In the rows, 128 means zero.
The rows of T fall into several groups, which share some directions, and each row is roughly a mix of its group's hidden directions.
T (140 x 11):
[[ 79 122 133 165 127  72  79 119 166 110 139]
 [166  67 111 165 138 141  92 170 127  98 143]
 [101 128 102 142 147 172 140  54 107 164 138]
 [ 85 153 114 118 141 145 178 167  86 112  83]
 [ 99 140 172 185 178 118 110 134 108 139  88]
 [173 107  80  93 161 152 109 109 109 108  83]
 [103 149  96 133 157 117 131 173  61  87 124]
 [117  98  92 164 131 120 164 150 181 177 153]
 [114 153 124 205 135 157  79 149 131 123 154]
 [102 112 138  95  59 102 166 167 150 145 135]
 [ 59 160 133 123 102 109 115 128  93  82  99]
 [125 145 140 152  97  45  96 155 140 145 112]
 [ 80 152 109 167 142 144 127 203 106 127 123]
 [185  92 161 115 144 124  90  85 131 132  85]
 [172 120  92 133 121 112  50 118 129 105 159]
 [ 90 139 178  95 122 193 152 136 116 156 150]
 [ 85 123 125 150 206 141 150  90 117 104 139]
 [182 132 121 154 103 153 105  80 169 139 170]
 [190  90 134 111 128 173 113 155 164  95 109]
 [205 124 145  99 109 165 147 132 139 171 142]
 [113 121 203 181 143 100 116  92 141 129 122]
 [122 136  97 127  57 164 143 142 115 183 112]
 [147 142 127 122  95 121 141  71 105 199 106]
 [ 89 149 112 130 213  97 141 101 124 127 132]
 [112  80 105  86 130 146 136 101  89  95 180]
 [182 118 170 133  86 158 105 153 165 138 164]
 [105  58 121 115  96 110 160  93  99 153 102]
 [149 124  97 142 110 160 106 177 173 126 186]
 [105  91  57 115 127  92 125  87 120  98 114]
 [156 123 129 189 137 160 163 182 134 148  95]
 [139  61 105 154 104 134 106  81  86 116 110]
 [ 68 139 109 169  75 156  92 152 134 130 122]
 [ 95 120  94 145 152 131 129 193  93  77 135]
 [117  81 101 124  77  94 136 190 121 134 150]
 [142 129  82 153 151 177 153  99 120 189 119]
 [ 97 145  87 143 182 112  96 190 132 128 138]
 [179 117 195 109 161 107 154 109 117  96 125]
 [148 157 137 140 141  73 129 119 107  84  63]
 [102 120 111 151  85 200 134 155 100  94 133]
 [164 151 140 176 194 158 128 146 102 114 106]
 [203  92  94 136 144 125 131  97 150 144  95]
 [126 133 109 168  93 102 126 178 141  72 169]
 [171 154 121  87 100 160  79 139 150 149  86]
 [120 115  62 102 151 124  89 143 137  67 133]
 [109 182 177 114 172 119 126 147 141 181 139]
 [135 114 136 120 114 142 155 143 184  73 187]
 [156 137 175 100 159  65 168 104 131 146 134]
 [108 132 117  84 183  97 178  95 118 132  94]
 [ 90  78  96 142 133 182 110  85 122  99 114]
 [159 145 112 145 185 169 159  99 135 176 147]
 [ 94 140 167 101 104 204 132 115  99 127 108]
 [ 88 136 126 126 153  63 146 134  91  78 152]
 [165 100 162 136 155 200 157 103 104 137 129]
 [159 145 100 144  96 107 119 203 147 166 135]
 [ 98 118 139 117 162 167  66 142 111  73 135]
 [110 133  94 153 119 214  95 147 120 118 116]
 [123 125 110 111 155  85 145 147  49  94 130]
 [131 146 184  93  99  68 127 153 130  89 133]
 [142  98 197 115 153 119  97  86 163 149 118]
 [ 73  88 120 141 100  78  98 113 100 159 143]
 [ 70 147 154 164 189 119 133 102 115  99 122]
 [173  72 173 181 131 104 119 141 123 148 130]
 [ 71 126 115 150 185 143  95 144 115  85 151]
 [117 100 164  60 128 111 103  99 175 147 140]
 [160 115 144 198 153 130 162 167 101 152 113]
 [ 69 143 118 147 100 103  69 126 165 100 130]
 [103 159 136 145 136  83 149  74 122 167 177]
 [163 124 169 105 148 130 138  58 133 118  80]
 [128  89 144 152 171  76 134 133 166  74 130]
 [ 83 110 149 145 155 120 120 208 115 133  98]
 [123 158 152  98  73 165 120 157 168 168 107]
 [ 64 105  72 153 103 164 111 123 124 115 150]
 [121 186 161  87 120 151  91 144 156 172 120]
 [ 86 129 119 127 183 182 103 144  97  88 118]
 [155 143  81 173 123 138 158 160  77  94 112]
 [100 147 138 112 127 130 222 102 121 112 127]
 [143 174 135  86 170 161 129  67 146 118 116]
 [102 114 154 176 158  90 144 183  88 115 121]
 [ 67 148 147 109 155 141 104 123  69  96 107]
 [ 86 165  98  61 147 154 121 151 140 100 110]
 [130 160 121 137 169  99 167 116 122  89  62]
 [101 146 145 164 160 152 139 162 106 112  57]
 [121 165 132 120 116  92 105 198  91 145  92]
 [110 132  98 165 160 111 189  86 125 171 125]
 [106  98 163 168 136  73 131 106  77 148 107]
 [162 117 111 117 135 198 123 186 151 100 130]
 [104 110 148 139  86 134 136 139 188 193 141]
 [130  64 109 128  64 168 136 108 127 147 107]
 [117 168 138  64 152  74 161 146 134 109 135]
 [ 57 170 115 117  92 149 125 134 135  83 145]
 [125 155 124 148 202 134 166 108 109  87 100]
 [147 170 145 126 180 159 112 104 125 158 187]
 [144 151 143  92 144 164 155 171  94 116  68]
 [156 148 196 175 162 120 135 127  98 139  97]
 [121  98 131  99  49 108  99 118 124 157  96]
 [196  70 165 143 117 121 104 109 133 107 114]
 [113 117 111 124 165 178 175 125 111  79 171]
 [186 112 134 102 109 156 132  93 193 147 130]
 [ 99 125 131  81 100 168 158 102  99  96  79]
 [160 154 141  85 142 163 118 170 150  84 171]
 [160 118 112 135 108 163 122 129 184 129 199]
 [170 151  92 111 118 165  90  94 163 100 166]
 [ 81 137 167 156  92 135  90 160 110 139 178]
 [111 185 144 118 160 170 143  79 148 134  89]
 [163 126 137 110 182  60  97 140 142 140 103]
 [112 133 142 115  66  81 117 176 146  93 153]
 [ 77 132 123 166 149  86  78  95 152 138 101]
 [141 108 133  93 114  74 180 147 110  87 163]
 [126  66 153  91  83  75 124 111 138 140 135]
 [165 154 111  94 153 177 103 188 120 116 111]
 [157 106 125 126  66 154 108 102 190 119 107]
 [107 162  75 104 117 177 120 177 161 112 132]
 [111 142  67 105  71 141 146 161 121 168 131]
 [161 159 173 105 156  95 186 160 145 135 122]
 [138 136  59  89 156 161 142 172 114 119 151]
 [108 161  62  89 162 117 132 115 153 167 148]
 [106  76 110 203 126 142 139 146 114 137 164]
 [139  93 150 150 133  79 176 136 131 140 192]
 [144 108 136 108 110 143 107  86 168  66 171]
 [ 74 147  96 132  66 126  97 159 106 140 152]
 [ 69 112 136 125 105 106  84 129 112 174 174]
 [135  95 118 123 126 152 156  79 105 140  53]
 [138 119 162 106 110 147 109  76 198 155 123]
 [ 89 167 147 139 129 124 108  52 105 103 105]
 [222 115 135 108 118 105 103 136 141 120 147]
 [172 146 152 106 102  93 127 203 143 120 114]
 [183 154  99 156 152 188 113 148 153 110 136]
 [117 167 130 165 120 110 107 188 160 119 181]
 [151 140  96 179 147 118 151 161  64 119 155]
 [100 105  86 130 143  77 122 130 162 181 165]
 [151 114 144 128 163 147 158 118 181  86 183]
 [138 165  91  69 127 140 154 147 189 125 114]
 [ 66 108 108 100  80 103  94 162 129 104 130]
 [156 127  72 110 128 183 144 143  99 173 102]
 [116 110 109 103 127  97  91 148  81  59 118]
 [103 127 131  46 132 142 180 133 133 128 157]
 [ 86 151 158  89 163 117 139  92 103 110  74]
 [179 114 177 105 175 126 134  80 148 153 129]
 [ 76 191 127  97 108  90 123 124 163 150 138]
 [157 125  81 148 151 194 126 172 147 149 137]]

In each list below, one row fits none of the groups, and each other row fits one group, some only roughly. Which row is it?
  * K_78: [157 196 135  89 139 164  90 114 133 111  98]
  * K_813: [125 125 144  57 113  74 112 134 148 104 168]
  * K_377: [ 61 141 134 120  91 108  80 112  84 113 137]
  * K_324: [149  96 134 114 140 146 202 101 139 104  81]
  * K_627: [138 167 128  92  86 155 139 185  97 148  94]
  * K_972: [131 153 125 172 138 127 136  90  81  86  72]
  * K_563: [110 176 147 101 106 135 172 179 130 134 177]
  * K_116: [135 116 141 128 194  93 165 149 113  91 172]
  * K_736: [151  70 176 118 149  74 131 154 103 147 138]
  * K_382: [ 76 104 164  97 139  78  78 116 114 112 126]
  * K_164: [ 89 134 129 178 116 176  68 120 152 112 111]
 => K_813
  * K_110: [127 185  79  98 150 115 172 164 153 139 139]
  * K_764: [130 114 155 170  77 109 179 180 145 125 135]
  * K_663: [183 118 144 163 139  68  81 113 108 131 114]
  * K_995: [148 108 110 137  83 131 180  86 181 137 156]
  * K_266: [118  77 141 117 122 151 126 134 150  44 117]
  * K_685: [152 111 123  62 143 103 100  76  90 119 114]
  * K_566: [115  86 126 159  79  87  90 106 159  89 129]
  * K_593: [119 104  87 126 128 109 107 177 132  61 163]
  * K_126: [ 84 150 121  95  59 166 129 135 147 108 100]
  * K_819: [120 160 135 190 154 124 131  94  63 112 129]
 => K_110
  * K_707: [170 155  94 148 117 195 117 131 178 120 123]
  * K_480: [127 106  89 125 189 136 166 130 161 152 177]
  * K_269: [166 125 142  83  54 129 115 101 148 114 103]
  * K_475: [156 111  89 124 159  94 130 205 106 125 142]
  * K_230: [113 145 157 100 208 139 108 122 104 107  93]
  * K_206: [120 117 131 143  69 129  62 147 160  88 121]
  * K_859: [109 127 138 147 141  75 182 107  70 155 135]
  * K_26: [142 119  92 168 130 128 109  83 132 203 139]
  * K_73: [ 88 161  96 112 101 135 110 190 144 145  86]
  * K_449: [141 168  98  95 154  68 118 155 164  96 136]
 => K_73
  * K_675: [ 93 108 112 131 108 151 200 166 123 166 150]
  * K_646: [125  76 174  80 145  80 140 139 135 163 119]
  * K_242: [157 125  87 144 159 153  75  77 114 109  96]
  * K_833: [ 83 100  57 157 122 121  83 118 127 114 112]
  * K_811: [ 71 132 120 153  92  95 171 157 127  83 143]
  * K_236: [138 146 145 105 101 157 206 112  91 157 131]
  * K_218: [145 134 164 124 191 103 166 126 135 184 148]
  * K_843: [162 117 174 102 155 152 192 114  95 109 142]
  * K_527: [ 93  74 115 131  98 141 136 123 158  58 137]
  * K_693: [157  67 169  90 150  82 131 141 127 153 142]
  * K_267: [ 87 106 149  98 117 170 187 124  95  92 133]
  * K_461: [ 75 116 135 136 107 185 138 150 141 134 190]
  * K_617: [139 171 146 208 156 152 124 100 111 137 123]
  * K_926: [153 134 139 193 120 121 149 125 132 185 178]
  * K_937: [106 136 112  97 122 116  52 106 110 143 179]
 => K_675
  * K_616: [ 98 117 114 131 134 133  61 186  97 110 100]
  * K_483: [116 145 127  83 115 150 113 137 106  44 109]
  * K_915: [142 146 111 104 160 185  90  71 109 111 112]
  * K_294: [157 123 136 107 160  46 103 128 124 154 158]
  * K_420: [ 81 104  97  83 114 137 194 127 131  99 135]
  * K_681: [115 126 165 148  87 126 142  85  99 162  67]
  * K_769: [119 108  97 182  78 182 124 125 159 138 107]
  * K_505: [ 93 118 127 120 123  66  82  90  85 133 106]
  * K_866: [ 70  88 180 150 133 102 108  87 128 109 129]
  * K_341: [148 118  79 114 187 168 104  83 149 122 123]
  * K_257: [128 123 118 131 178 140 139 151 125 115 216]
 => K_866
  * K_783: [154 112 109 161 104  90 191 128  89 150 158]
  * K_827: [102 130  87 165 145 136 167 123  61 162 131]
  * K_260: [102 112 133 180 149 115  57 121 172 137 131]
  * K_922: [ 99 198 116 107 178  92 117 126 143 120 101]
  * K_418: [167 140 142 177 128 133 190 114 111 148  82]
  * K_253: [142 167 143 100 145 171 161 191 121 110 159]
  * K_767: [ 55 146 108  86 113 123 138 177 146 131 107]
  * K_490: [ 67 108 152 161 141 141 173 109  84 135 100]
  * K_614: [103 172  81 143 100 171 180 146 138 148 116]
  * K_208: [129 151 173  89  84  76 116 136  95 125  93]
 => K_827
  * K_630: [141 151 120 177  93 174 122 105 179 161 150]
  * K_547: [190 124 137 139 100  67  91 117 126 135  95]
  * K_363: [157 151  99 167  86 175 149 110 146 178 119]
  * K_624: [ 87 133 154 128  81  74 115 135 103 119  75]
  * K_240: [151  88  97 163 171 116 167 141 148 120  75]
  * K_789: [115 113  92 118 189 132 108  97 122 165 182]
  * K_202: [176 107 162 195 161 158 127 123 109 118 150]
  * K_186: [102 133  51 103 121 121 135 128 189 136 115]
  * K_533: [121 139 157  82 102 128 105 156  78 102  74]
  * K_29: [145 106 152 141 177  95 162 158  95 173 162]
  * K_911: [129 166  99  72 170  83 121 168 121 113 115]
  * K_9: [ 74 155 160 143 123 128 166 126  95  82  86]
 => K_363
  * K_967: [167 102 136 112  79  73  79 137 117 124 155]
  * K_706: [132  98 130 119 110 177  73  98  80  92 133]
  * K_899: [ 86 147  92 128  91 161 168  96  95 168 121]
  * K_412: [ 71 131 100 185 161 112  94 143 125 163 126]
  * K_948: [131 133 154 163 126  69 124 181 133  83  99]
  * K_516: [ 73 120 134 103  77 170 150 128 143 178 120]
  * K_62: [166 109  97 153 179 140 167 181 151 123 109]
  * K_702: [ 52 163 140  92 154 149 105 143 156 138 119]
  * K_459: [164 108  98 129 138 155  54 161 150 101 115]
  * K_794: [117  71 175 147 145  86  88 156 119 143 153]
  * K_131: [184 103  93  95 153 151  87  79 127 126 132]
  * K_728: [141 156 150  81 122 143 173 139 106  60 119]
  * K_883: [ 96  86 102 184 116  94  92 117 133 164 103]
  * K_799: [100  89  70 177 119 119 101 167 153 135 141]
 => K_948
  * K_464: [114 124 155 101 101  85 184 164 140  82 111]
  * K_519: [167  93 133 146  98 155  57 131 161 108 122]
  * K_311: [122 162  92 149 188 134 124 109 168 167  92]
  * K_471: [ 96 171  90  99  97 172 141 128 133  91  86]
  * K_526: [173 109 168  86 174 138 132 108 143 115  77]
  * K_923: [138 165 186 117 121 152 155 126 124 142  59]
  * K_368: [ 93 173 139 169  93  92  82 151 122 111 101]
  * K_292: [103  82 170 116  92  94 111 139 163 178 140]
  * K_314: [ 66  88 124 122  74 127 127 175 110 109 126]
  * K_539: [143 155 146  71 135  95 187 101 115 163 124]
  * K_243: [148 137 167  96  56 142  99 131 113 116  88]
  * K_287: [129  97 120 196 106 104 142 135  84  82 112]
  * K_414: [125 102  55 136 108  88 150 142 178 123 127]
  * K_891: [ 83 153 154 106  97 177 167 155 115 103  95]
  * K_760: [157  97 128 150 145 166 114 173 109  62 144]
 => K_314
